(in the rows, 128 means zero)
The rows of D fall into 3 groups, and each row is roughly a mix of its group's hidden directions; some rows fit no group.
D (108 x 10):
[[139 116 193 143 146 111  80 134 119 122]
 [120 115  82 155  80 164 140 151 116 113]
 [ 94 125 116 156 155 123 143 145 173 177]
 [132 121  72 148 110 140  99 100  96  95]
 [130 138  69 131 128 111 119  68 115 125]
 [ 80 120 124 107 152 121 162  87 158 103]
 [113 127  87 127 155 126 125  65 156 150]
 [115 146  99 121 148 126 170  79 137 171]
 [160 103 147 187 159 116  96 130 120 138]
 [102 127 202 123 110 147 146 108 112 120]
 [ 70 126 172 124 127 153 130 133 155 162]
 [105  82 115 145 115 153  88  91 118  99]
 [156 161 165  91 137 108 171 146 141 147]
 [ 90  92 120 168 107 156 110  90 145 136]
 [156 107 161 177 124 118 103 172 116 114]
 [184 128 102 120 151 102 130  90  93 136]
 [133 119 129 185 136 104 141 174 152 159]
 [165 123 163 138 112 107 107 154  80  97]
 [125 135  74 147 149 125 156 134 169 168]
 [168 134 116 115 109 151 147 114  67 103]
 [110 130 103 171 151 102 139 132 165 176]
 [158 139 176 144 138 110 138 187 132 140]
 [108 126  98  99 127 147 132  59 151 127]
 [128 137 154  96 165 150  79 120  94 106]
 [121 125 110 168 133 125 141 181 119 180]
 [150 132 118 153 130  98 157 149 167 181]
 [145 143 134 140 172 101 136 146 183 160]
 [178 122 170 154 143 121 107 167 109 112]
 [ 97 116 152  93 123 137 137  82 136  78]
 [121 131 189  99 156 112 121  99 155 105]
 [138 140 151 124 175 103 160  97 173 142]
 [141 123 161 162 155 108 134 187 136 155]
 [132 121 141 105  91 144  97 112  77  88]
 [119 131 171 137 136  57 124 149 131 113]
 [116  94 139 119 133 171 111  70 116 104]
 [145 144  86 125 100 111 114  76 100 100]
 [ 83  85 128 122 154 145 103 111 172 118]
 [ 88 150 107 127  71 169 122 141 117 132]
 [134 125  57 155 141 114 146 159 137 146]
 [ 84 117 157 137  88 157 152 130  89 112]
 [162 153  89  92 138 104 100  96 125 101]
 [107 165  97  70 126 145 154 103 130 133]
 [175 145 153  93 154  98 145 113 106 100]
 [144 128 120  70 119 153 177 125 115  99]
 [ 70 114 132 143 126 137  94  98 168 145]
 [119 125 117 178  73 114 167 145 138 128]
 [164 141 156 105 115 121 110 140  74  90]
 [116 131 146 108 140 151  85 113  82  83]
 [ 98 114 162 132 153 162  73 103 131 130]
 [110 114 124 181 145 105  70 120 117 135]
 [158 129  79 128 162 118 142  97 161 161]
 [167 142 152 107 113 116 119 147  73  93]
 [ 97 131 144 147 165 112 157 152 171 163]
 [144 127 140 141  74 153 109 153  81 107]
 [164 132 132 180 131  97 137 170 133 158]
 [165 156 169 100 140  93 168 134 130 115]
 [168 144 189 129 123 107 111 158 111 111]
 [157  84 131 134  92 108 142 120  85  93]
 [163 117  86 153 110 160 127 137  77 136]
 [100 144  96  88  99 144 161 114 158 159]
 [ 84 122 115 137 152 141 149 143 174 173]
 [ 95 148  77 115 155 115 140 116 148 173]
 [142 145 149  96 128 133 127 126  77  71]
 [ 97 126  93 113  90 143 118 123  71 108]
 [110 124 208 120 142 129 130 122 155 123]
 [151 144 204 138 135 107 126 149 114 127]
 [120  96  70 140 100 124 153  91 148 132]
 [110 110  92 144 104 178 140 120 153 169]
 [174 104 118 165 120 124 103 136  89  91]
 [160 104 146 107 174  88  94 122 116 108]
 [ 83 129  87 148  94 152  90 121 109 134]
 [145 169 109 147  97  84 152 164 118 146]
 [142 135 132 162 157 106 154 160 167 171]
 [101 116 161 149 135 143 129 137 184 172]
 [101 161 108 125  67 120 161 152 120 119]
 [127  59 129 148 128 169 137 115 154 124]
 [ 82 153 147 160  94 151 101 154 125 153]
 [102 165 144 119 157 113 162 105 169 160]
 [174  86  99 163 147 151 117 117 106 145]
 [104 116  83 153 106 136  87  94 108 103]
 [108 136  88 130 103 173 102 107 106 167]
 [133 119 109  72 139 144 171  83 132 129]
 [160 103 109 150 156 121 172 117 168 156]
 [ 95 109  81 141 107 153 105  86 133 150]
 [165 132 172  90 162 126 134 105 108  99]
 [143 118 148 178 161  92 123 150 149 163]
 [ 84 115 117 119 115 164  90  89 108 101]
 [138 136 203 124 151 117 127 137 122  92]
 [151 108 166 101 147 126 124  71 139  96]
 [144 124 202 110 125 126  99 120 116 101]
 [110  86 102 169 134 152  93 102 143 153]
 [116  70 115 129 122 185 131 136 121 100]
 [163  86 151 136 138 136 103 137  81  93]
 [ 87 109 169 129 170  92 148 145 130 109]
 [181 126  99 136 123  87 160 123 101 103]
 [ 94 106 101 129 156 157 126  88 170 149]
 [104 138  92 118 176  97 150 112 146 166]
 [129 107  71 135  92 150 131 123  88 104]
 [145 166 137  82 111 108 162 121 100  94]
 [174 126 118 113 116 116  88 124  75 102]
 [154 103 126 107 178 111 119  86 166 126]
 [ 74 140 110 137 172 161 146 121 125 159]
 [135  85 132 107 164 165 138  85 157 129]
 [ 96 147 169  96 131 173  96 107 112 124]
 [117 103  90 109 118 153 115  70 111 100]
 [109 137 136 124 125 132 178 156 180 164]
 [ 83 113  84 130 148 161 110  86 133 126]
 [178 139 174 117 133 125 136  83 144 104]]

Here is one row of each group, with its name. Which group are the others in?
[165 179 157 118 123 129 136 155  87 146] | Q
[110 130 174  93 127 142 130  66 115 129] | C
[ 91 115  84 139 153 137 124  86 158 155] | L

[157 165 150 169 105  90 104 158 124 122] | L
[107 128  74 118 111 166 162 108 162 130] | L
[175 131 120 143 132 109 155 189 107 118] | Q
[107 172 116  76 123 121 157  97 147 148] | L
[161 122 115 121 105 134 110 120  72  79] | L
[101 141 129  83 126 171 103  81 112 132] | Q
[148  95 133 144 117 157  85  95 120  83] | L
[137 146 109 127 105 118 173 132 162 185] | Q
[128  71 115 162 130 168 120  90 137 136] | Q
[128 166 165  95 177 130 129 150 143 158] | L
[144 127 120 142 108 119 125 128  71  69] | Q
